In the data rows, the value 50 means zero.
Two rows play each game, the first against the second. How much does the first row win by? 15 is about a draw, 30 a big win and 0 a big loss. Wins can go round in a circle: one row can beat a second, the second a third and the third the first. Each row has two weighted sums of its numbers, A and B, taken from their middle values. A row wins by its A times the other's B, less its B times the other's A.
[44 32 32 49 72 35 65 66 33 44 46 52 54 65 40 55 48 32 41 38 52]
[42 56 61 63 52 66 36 40 46 48 53 62 60 42 38 46 56 48 46 52 51] >> 12
[58 43 52 55 52 44 49 55 52 53 53 50 54 57 43 55 57 42 40 61 47]
[56 45 51 63 60 46 48 55 50 45 51 37 63 59 41 50 62 43 43 47 44] >> 18
[39 62 59 56 45 68 34 47 47 55 52 58 51 40 45 52 53 52 51 44 53]
[29 57 40 47 54 60 52 52 45 45 41 51 42 40 57 37 51 62 66 30 48] >> 15
[59 59 57 49 39 53 38 38 63 61 62 53 50 41 57 48 44 60 53 51 54]
[59 40 36 36 55 28 69 61 47 48 46 43 47 64 58 58 39 43 44 54 49] >> 19
[32 55 42 42 56 58 52 51 45 44 44 49 38 42 57 42 51 62 63 37 45]
[58 44 52 57 50 45 53 50 53 52 54 53 56 57 39 61 54 39 41 61 49] >> 17
[50 43 39 42 51 40 67 57 49 47 49 41 42 60 60 48 41 49 47 54 46]
[46 54 54 57 51 60 34 50 47 52 54 57 54 45 45 52 57 48 50 50 51] >> 15
[57 47 54 56 51 47 48 57 50 51 52 49 53 54 47 54 55 41 45 57 46]
[68 39 59 46 48 46 54 44 52 46 53 49 64 63 33 63 53 36 29 66 61] >> 24
[56 41 42 46 56 38 67 57 50 44 44 45 49 60 54 51 46 44 45 58 46]
[52 50 51 62 58 48 48 56 48 46 49 47 58 56 42 47 61 42 47 49 44] >> 13
[33 54 63 70 53 70 35 35 41 41 45 57 57 41 38 38 60 52 44 52 50]
[56 58 56 50 43 55 37 36 57 57 58 50 50 44 54 47 50 54 57 49 54] >> 20
[34 58 41 45 54 54 53 53 43 48 43 47 40 40 58 37 53 61 61 38 47]
[58 43 53 56 50 45 49 59 50 49 50 47 54 57 42 55 52 45 48 58 53] >> 14
[73 30 28 36 60 27 67 52 51 45 42 39 60 66 53 64 45 38 37 52 62]
[49 49 54 74 66 62 35 35 41 27 42 46 75 56 28 39 67 43 34 59 52] >> 17
[41 51 47 47 52 49 51 53 48 47 47 48 46 48 51 45 49 55 57 47 48]
[58 47 55 57 50 45 52 57 51 50 54 51 59 58 41 58 55 41 43 59 50] >> 16
[54 52 52 50 53 47 47 53 52 50 50 50 51 54 46 52 53 47 51 54 46]
[33 57 44 44 53 56 52 51 47 46 44 50 43 41 54 39 51 59 56 40 48] >> 16
[44 37 36 51 63 45 65 67 36 40 43 46 50 61 44 47 45 40 44 46 51]
[59 59 58 50 38 56 38 36 61 57 58 52 50 39 56 50 48 62 54 53 54] >> 18
[29 70 62 56 35 68 47 52 58 65 48 69 30 30 64 45 49 71 73 48 34]
[23 66 38 55 57 59 53 62 46 46 42 53 38 38 65 31 59 66 76 25 41] >> 19
[58 60 61 47 35 58 40 33 62 59 56 52 50 41 58 49 48 59 59 53 55]
[56 46 53 53 50 49 48 58 50 53 54 50 57 58 42 57 53 43 46 56 48] >> 17
[44 34 32 51 71 46 67 65 37 41 47 47 51 65 44 53 45 34 43 34 52]
[62 38 54 50 48 46 52 51 51 52 57 48 61 60 38 63 55 36 37 64 53] >> 12
[47 33 35 47 66 44 66 66 35 41 45 48 51 64 41 55 49 34 44 44 49]
[43 29 27 50 70 39 65 69 31 47 47 51 53 66 40 55 46 28 42 32 52] >> 22
[36 69 61 53 36 64 42 50 52 62 53 62 32 33 65 50 47 68 72 47 44]
[60 62 59 51 34 60 39 32 65 56 55 54 50 38 60 49 47 66 58 55 54] >> 15
[46 35 36 52 67 44 66 65 33 40 45 49 53 63 42 48 48 37 43 40 50]
[64 41 60 52 51 42 54 51 50 53 56 49 59 60 39 59 53 40 37 64 55] >> 18
[57 59 59 52 36 58 36 34 63 58 57 52 50 38 59 49 49 62 54 52 49]
[42 56 50 38 40 57 47 47 51 53 51 64 28 40 63 48 39 61 64 49 52] >> 9
[63 42 58 52 50 46 51 52 53 50 56 48 61 60 39 59 54 38 41 59 54]
[33 58 66 65 47 75 34 36 51 47 48 59 50 35 41 41 55 55 46 51 49] >> 17
[58 57 55 50 39 53 40 40 60 57 60 54 51 45 55 49 46 58 55 48 53]
[48 59 57 52 49 56 37 49 48 51 54 57 48 45 45 50 52 49 54 46 48] >> 11
[52 50 55 74 66 58 41 44 43 33 47 45 73 59 36 39 68 40 36 57 49]
[38 52 64 59 47 64 36 44 47 54 53 61 53 38 45 47 49 53 53 49 51] >> 11
[49 51 48 50 53 50 49 50 49 47 50 49 47 48 47 48 54 49 52 47 47]
[56 63 67 46 26 57 37 27 71 58 54 52 50 33 63 47 51 66 55 55 55] >> 13
[56 47 53 49 50 48 49 56 50 50 52 48 53 53 44 56 51 44 50 54 46]
[40 59 64 55 47 68 36 45 52 57 54 60 44 37 49 48 51 60 52 44 52] >> 14
[44 59 50 41 43 55 47 46 49 59 52 56 31 39 61 54 39 63 65 48 51]
[73 33 58 44 47 37 52 39 52 51 57 48 67 64 27 66 52 32 25 70 67] >> 12
[10 76 24 70 59 69 56 79 46 53 40 59 34 35 78 31 55 71 88 12 29]
[69 35 58 46 47 42 54 39 54 49 55 48 66 63 30 67 52 33 26 71 63] >> 1
[59 58 58 49 36 56 39 37 63 58 58 55 51 41 58 51 48 59 52 51 55]
[49 54 54 66 56 60 34 44 48 44 49 63 63 51 32 47 61 43 40 51 53] >> 8
[35 69 57 47 36 61 50 50 54 64 56 66 27 34 69 51 44 67 74 49 39]
[45 32 35 50 67 42 62 66 34 43 42 46 53 64 42 52 45 33 42 39 52] >> 10
[47 58 54 42 42 53 44 48 49 53 51 57 35 41 54 51 44 55 58 47 51]
[44 56 61 58 48 64 35 43 47 57 58 57 49 40 47 48 49 54 51 46 50] >> 19
[46 46 49 48 54 48 53 57 44 44 47 49 51 53 45 49 51 44 51 55 45]
[52 57 55 51 46 53 42 46 54 51 54 52 52 47 50 48 49 51 52 47 51] >> 17
[54 58 57 46 39 55 36 37 58 57 57 54 49 43 58 45 49 56 51 49 54]
[63 35 40 46 60 31 63 54 52 39 46 41 60 66 47 53 52 40 39 53 56] >> 16
[60 42 54 53 51 43 51 51 49 55 55 49 62 59 40 57 55 36 40 60 55]
[56 54 56 49 45 52 37 39 58 56 58 53 49 44 56 48 44 55 55 51 53] >> 18
[55 55 58 49 41 52 37 42 58 55 54 54 53 45 52 46 47 55 54 50 52]
[57 64 62 49 31 59 42 30 65 62 54 56 51 38 60 49 51 67 59 55 52] >> 15
[34 59 42 49 56 56 53 53 45 47 43 50 39 41 58 37 53 62 63 35 44]
[56 48 57 53 51 44 53 53 53 51 51 49 57 58 45 56 55 40 43 59 49] >> 16
[58 44 56 56 51 45 51 55 51 51 56 47 60 57 40 58 54 39 45 61 52]
[44 56 50 38 42 55 49 50 48 57 53 56 31 39 61 54 39 57 62 48 53] >> 15
[48 49 50 50 52 50 47 53 52 48 47 49 48 48 47 49 47 50 52 50 47]
[71 32 36 41 60 27 66 54 49 40 47 42 59 69 46 62 43 38 34 53 59] >> 16
[61 34 44 60 68 43 47 42 49 38 46 31 76 62 39 52 66 41 27 43 65]
[61 39 32 34 53 24 71 64 54 53 45 48 50 62 63 61 35 48 48 51 50] >> 4
[43 36 37 50 64 46 67 64 36 42 40 50 52 62 42 52 48 40 47 46 51]
[60 38 36 42 57 34 68 56 52 47 47 44 50 60 57 50 43 46 43 55 48] >> 13
[57 59 60 50 34 57 38 35 62 57 55 53 51 41 56 50 49 60 51 53 55]
[57 55 58 51 42 56 38 37 56 58 57 55 48 42 50 49 44 55 51 51 52] >> 14
[56 57 56 51 43 56 39 39 57 57 58 50 51 42 53 52 47 54 57 49 54]
[44 27 23 56 75 37 67 71 28 48 46 55 56 70 35 58 42 26 40 26 58] >> 6
[68 34 34 35 58 23 72 54 51 44 45 42 59 67 57 65 38 41 40 46 60]
[45 32 30 53 69 41 65 67 36 39 46 47 52 63 46 52 48 36 42 42 50] >> 14
[52 53 55 52 47 53 43 48 53 52 53 51 48 48 48 44 50 51 51 51 47]
[43 59 55 50 42 61 39 46 54 62 52 57 36 38 52 51 44 61 62 45 50] >> 15
[29 64 73 69 42 79 37 41 53 51 49 62 42 30 44 34 55 61 61 50 42]
[69 34 34 38 58 27 67 53 53 42 44 42 57 67 49 62 43 42 40 51 57] >> 14
[45 38 34 50 65 43 62 67 31 44 43 50 53 61 42 51 49 35 44 38 50]
[46 50 48 40 43 50 50 50 47 54 48 55 33 43 60 50 43 56 55 52 52] >> 15
[49 50 49 50 52 49 48 55 46 51 48 50 48 50 49 49 50 47 50 50 44]
[59 64 62 49 38 52 39 31 65 59 53 52 50 40 57 49 45 64 54 52 53] >> 12
[61 41 55 55 50 42 52 54 50 49 56 51 57 59 42 57 54 41 43 62 49]
[60 47 53 51 48 45 49 55 51 50 52 50 56 56 42 55 53 41 46 58 47] >> 15
[52 48 49 63 60 49 48 56 50 44 49 42 67 58 43 46 66 41 41 51 45]
[60 38 38 41 54 35 69 57 55 45 44 42 48 63 54 51 47 46 45 54 50] >> 21
[48 50 46 51 55 47 54 58 46 45 44 47 50 53 47 51 51 46 50 50 44]
[52 53 52 54 51 51 48 56 48 51 48 51 49 53 48 50 50 45 52 51 48] >> 18
[48 49 50 52 50 52 51 57 49 50 51 49 51 48 48 49 53 48 51 51 46]
[55 46 52 58 51 47 49 56 48 49 53 47 54 56 46 55 53 43 45 56 49] >> 14
[32 61 38 50 56 58 54 53 46 43 38 53 42 37 63 34 54 63 65 30 42]
[54 56 58 50 45 54 38 45 51 53 55 51 51 44 54 49 47 53 51 50 51] >> 17
[46 47 46 52 57 44 56 62 42 44 44 47 47 52 46 51 51 45 49 54 45]
[54 44 51 68 65 47 47 51 50 41 48 42 72 59 39 47 69 40 36 52 49] >> 14
[41 58 63 57 46 65 33 42 50 57 54 58 48 40 44 50 46 54 51 46 52]
[40 57 61 60 48 66 38 41 46 51 55 59 54 39 45 45 55 54 47 49 52] >> 18
[45 57 55 60 55 61 34 48 47 51 53 55 56 51 43 50 56 49 47 51 54]
[70 37 57 46 49 41 52 40 50 47 55 46 66 64 34 64 54 35 28 67 60] >> 15
[58 58 58 47 38 54 42 39 60 61 56 56 49 43 57 49 49 60 52 51 53]
[44 57 61 56 46 65 35 44 49 58 55 57 47 41 48 49 50 56 54 45 51] >> 15
[34 58 43 47 53 57 49 51 46 47 44 48 41 41 56 41 53 60 58 38 46]
[48 48 49 55 54 46 51 57 46 46 47 43 55 54 43 50 57 47 44 51 46] >> 15
[58 44 52 56 51 46 49 57 50 48 56 46 55 57 46 53 54 42 49 54 47]
[48 49 55 65 58 57 40 51 46 36 48 50 65 57 33 48 66 43 37 56 51] >> 17
[49 53 56 66 61 61 34 40 42 43 49 57 66 52 30 46 63 42 44 61 53]
[49 50 49 48 55 47 56 59 49 50 47 49 48 55 44 47 52 46 52 50 45] >> 5
[56 47 54 54 51 47 50 56 52 49 55 50 54 57 43 56 52 45 45 55 45]
[58 44 55 55 49 44 51 54 51 51 55 49 62 58 37 59 55 38 41 61 50] >> 16
[61 40 33 33 49 29 70 64 54 54 53 45 45 60 67 64 35 50 51 47 53]
[44 54 59 63 48 62 37 46 48 54 52 56 52 42 45 52 54 52 46 46 53] >> 15
[17 72 34 62 56 62 55 70 46 51 38 60 38 36 69 32 54 67 79 18 35]
[44 53 57 60 52 64 33 42 44 51 51 60 61 47 36 45 56 46 46 56 51] >> 16
[62 35 38 37 57 29 68 53 51 43 45 40 54 65 52 55 45 41 42 54 49]
[47 36 35 47 63 44 65 62 37 42 44 47 51 60 41 51 50 40 43 42 48] >> 26
[65 41 57 52 51 46 50 50 49 49 58 50 60 60 38 63 55 39 37 63 51]
[45 58 60 53 50 61 37 46 50 57 53 56 50 44 45 50 52 55 54 50 50] >> 17
[56 49 49 52 54 50 47 56 52 51 50 47 48 55 49 49 54 45 53 53 50]
[41 30 28 53 72 40 67 69 30 47 47 50 53 66 40 55 49 29 39 32 55] >> 16
[67 38 56 53 49 45 54 49 51 52 56 48 63 58 33 63 56 37 33 61 58]
[34 56 43 47 53 56 52 53 45 47 46 49 42 41 54 38 52 61 61 36 45] >> 19
[57 41 37 38 52 28 70 58 51 49 45 45 50 64 56 61 40 44 52 53 49]
[69 38 58 45 47 40 52 44 55 50 57 45 65 62 29 63 55 33 29 69 63] >> 10
[62 36 42 46 60 35 65 54 53 43 47 43 56 65 52 55 45 39 40 55 51]
[65 39 33 39 55 27 69 58 49 45 43 44 49 65 57 57 40 46 45 51 50] >> 9
[58 70 69 47 27 62 41 26 69 59 53 50 49 33 66 42 48 69 59 65 49]
[57 39 46 54 58 41 55 56 49 42 47 44 61 60 46 51 60 40 43 49 49] >> 18
[45 38 38 48 63 43 63 61 37 42 40 47 50 60 46 50 50 40 44 48 50]
[43 52 48 50 52 49 51 54 45 50 47 50 45 48 52 45 48 51 50 49 43] >> 15
[45 39 40 52 61 47 61 63 42 42 47 44 47 58 47 51 51 43 47 48 45]
[37 55 46 48 52 53 50 51 43 46 44 48 41 43 50 42 50 58 56 41 48] >> 25
[43 56 61 63 52 66 35 40 45 54 53 58 55 41 41 46 51 52 47 54 51]
[74 17 32 40 66 26 63 42 47 40 47 34 68 71 43 68 47 36 21 48 72] >> 21
[64 41 55 51 51 45 52 49 51 53 56 46 62 60 35 62 53 37 36 63 57]
[36 53 46 43 55 57 52 49 44 43 44 48 41 39 54 40 51 59 57 38 45] >> 10
[41 63 52 28 29 47 62 56 53 69 54 68 17 38 72 60 26 57 72 45 51]
[59 61 64 50 33 56 38 33 67 58 53 55 50 39 57 50 44 63 56 52 55] >> 16
[51 48 44 55 56 46 50 56 49 50 48 44 52 55 50 50 53 44 51 53 46]
[40 52 46 48 54 52 50 50 44 49 48 48 42 46 53 41 51 58 56 47 47] >> 14
[46 49 47 49 52 49 52 51 46 47 50 47 46 49 49 50 49 50 51 49 48]
[31 59 37 47 55 60 53 52 48 50 41 51 39 39 61 40 53 61 64 32 44] >> 14
[45 42 43 49 58 44 58 63 41 42 45 49 51 57 48 46 51 43 48 50 47]
[54 42 34 40 55 33 70 59 53 45 42 42 47 62 57 51 45 47 48 56 50] >> 15
[48 55 57 61 53 55 34 49 47 54 53 56 55 48 39 51 56 48 49 48 54]
[59 54 54 45 44 55 39 41 56 56 59 54 51 45 54 50 48 56 51 48 55] >> 22
[28 73 71 68 40 82 42 47 51 53 51 62 36 27 48 32 54 61 67 53 35]
[42 55 46 45 53 50 51 55 47 46 46 44 44 46 51 47 52 56 54 43 47] >> 5
[44 36 37 49 66 43 64 65 37 40 43 48 49 63 45 51 47 38 43 44 49]
[47 47 41 47 62 44 61 62 38 45 44 49 47 58 47 48 47 44 45 46 48] >> 16
[58 43 56 55 51 47 50 54 50 49 55 46 56 58 41 56 55 41 43 59 47]
[39 60 51 32 32 55 59 49 54 65 53 68 22 39 70 51 31 59 67 48 47] >> 11
[48 50 47 48 52 53 48 53 42 47 47 45 47 46 49 51 51 52 54 46 50]
[63 38 56 48 50 41 52 46 53 51 56 48 65 60 32 64 53 35 33 64 59] >> 16
[45 44 40 47 56 46 58 64 41 44 46 45 47 57 48 50 51 45 47 48 43]
[59 65 63 49 31 57 39 30 69 56 56 54 51 38 60 48 53 64 56 54 52] >> 10
[56 48 50 53 51 47 48 53 51 48 53 48 53 55 45 52 51 44 49 51 43]
[67 32 39 42 59 30 66 52 50 43 47 41 60 67 48 57 48 39 33 52 55] >> 14
[56 72 72 43 27 61 44 27 72 59 49 52 48 32 65 47 50 72 54 62 49]
[46 39 39 51 60 46 60 63 40 41 43 45 49 60 45 52 49 41 48 47 48] >> 27
[65 39 59 48 49 42 52 46 54 50 56 46 64 61 36 64 53 33 30 65 58]
[46 49 52 73 67 63 31 34 41 29 41 46 76 52 17 36 70 42 33 59 52] >> 24
[52 46 44 43 56 39 66 56 52 45 47 44 50 60 51 45 45 48 49 55 46]
[53 64 65 51 33 60 38 31 67 55 56 51 51 36 62 47 49 68 56 56 53] >> 18
[50 50 53 48 49 51 45 50 50 51 53 52 47 46 51 46 46 49 55 49 46]
[30 57 68 70 47 79 35 35 44 47 48 59 48 32 40 34 55 54 47 55 48] >> 14
[48 54 49 58 52 53 39 56 46 49 47 56 56 51 40 51 59 45 51 55 48]
[52 50 55 51 47 48 44 49 53 54 52 50 50 50 51 49 50 52 51 49 47] >> 17
[66 39 34 35 58 26 70 57 52 50 46 43 54 66 57 60 41 46 47 55 55]
[44 30 31 49 68 42 66 66 33 41 45 47 52 63 40 51 47 32 41 39 56] >> 9
[50 51 50 54 50 48 45 52 48 49 49 53 48 50 48 47 51 49 53 53 49]
[33 59 39 49 53 57 53 52 43 45 45 50 40 40 60 39 53 61 64 33 45] >> 11
[36 66 57 45 34 62 49 49 54 64 53 67 26 34 71 47 43 65 72 48 39]
[52 57 58 49 43 54 41 44 57 54 55 54 52 46 51 48 47 57 53 48 49] >> 13
[58 61 63 51 33 57 39 31 61 60 56 57 51 40 61 50 48 64 56 51 55]
[38 58 64 57 44 70 35 42 48 56 54 58 45 37 46 47 49 56 55 44 50] >> 14
[40 53 47 49 51 53 50 51 45 45 49 46 42 44 50 44 51 56 56 45 47]
[67 40 56 53 51 43 51 48 51 51 53 43 65 63 36 67 54 37 35 65 57] >> 11
[47 41 44 50 60 45 59 64 37 43 44 46 50 60 44 52 48 42 46 49 45]
[43 55 49 33 37 52 55 47 50 57 50 58 25 39 65 53 29 60 61 46 52] >> 19
[53 38 47 77 72 52 43 33 47 25 41 30 81 59 27 38 75 40 22 56 55]
[60 38 40 50 55 37 62 55 51 41 47 42 57 62 48 51 48 43 39 55 51] >> 15
[60 62 64 49 35 58 41 31 65 58 54 53 50 37 62 47 49 62 52 57 56]
[29 58 37 48 53 58 56 55 49 45 40 51 39 39 59 38 55 61 64 33 45] >> 21
[47 40 37 49 62 44 64 66 37 43 45 47 49 61 44 48 50 42 45 48 48]
[31 57 46 48 54 59 51 52 45 46 45 48 40 42 60 38 52 62 62 35 48] >> 13
[42 33 32 51 69 43 63 64 34 44 46 48 52 65 42 51 51 31 43 38 52]
[58 68 73 48 22 57 39 23 68 51 48 48 49 33 68 45 50 71 57 66 49] >> 18
[59 46 52 56 51 44 50 55 49 51 54 48 58 58 39 57 53 40 44 58 49]
[79 30 23 21 49  8 72 75 57 70 58 46 49 73 73 90 31 45 50 38 64] >> 18
[44 33 34 49 70 45 66 66 34 40 43 48 52 64 43 55 43 34 42 39 53]
[53 49 49 50 49 49 48 59 51 50 48 47 52 52 47 51 53 46 51 54 46] >> 9
[58 61 64 49 35 55 39 29 59 57 55 49 51 40 59 49 51 64 55 53 57]
[58 60 61 45 35 54 40 32 64 59 57 52 54 40 57 48 46 60 54 53 57] >> 13
[53 58 52 49 46 53 43 48 54 54 53 50 49 50 49 46 53 55 54 49 49]
[41 67 57 48 42 61 42 43 52 63 53 60 35 34 61 51 43 64 60 45 48] >> 18
[58 57 57 48 39 52 35 39 59 56 57 50 50 43 54 47 47 56 53 49 55]
[59 59 59 48 39 54 39 37 60 57 58 52 49 40 57 45 49 58 57 51 58] >> 13
[45 40 39 50 63 42 61 63 32 40 42 47 48 62 44 48 48 43 46 48 48]
[72 35 57 44 50 40 53 40 54 47 56 45 65 61 29 64 52 37 27 68 64] >> 6
[69 37 26 31 53 20 73 61 53 55 48 47 53 68 61 67 39 46 44 45 55]
[53 44 42 30 42 41 70 63 55 63 53 48 28 53 74 60 29 55 58 40 53] >> 20
[47 48 46 37 44 47 58 52 48 53 50 50 33 49 63 51 39 54 55 52 50]
[32 60 40 46 53 54 52 51 50 45 44 51 41 39 56 40 51 62 63 37 48] >> 15
[64 41 58 51 47 44 52 50 52 49 55 50 62 59 39 59 56 40 34 65 56]
[53 45 51 55 58 46 55 54 48 46 48 46 59 58 45 48 56 41 48 52 46] >> 13
[41 58 64 57 45 63 34 47 48 52 55 60 49 40 47 46 47 60 51 45 49]
[60 60 62 49 34 55 36 32 63 56 54 54 50 39 58 49 48 63 56 56 52] >> 19
[34 59 68 66 46 73 34 41 49 52 53 61 46 36 43 42 52 58 53 47 50]
[45 33 33 50 70 42 64 66 32 45 44 51 54 66 38 53 46 33 43 36 54] >> 14
[39 52 43 44 53 54 51 49 47 45 44 45 41 42 53 40 47 60 57 40 48]
[59 59 58 46 38 57 39 35 61 59 58 52 51 43 58 48 46 57 54 53 54] >> 11
[44 36 36 50 66 43 67 63 35 42 45 46 54 62 42 51 47 37 43 38 50]
[59 65 69 50 27 57 41 26 71 57 51 53 49 35 64 46 50 67 56 62 50] >> 16
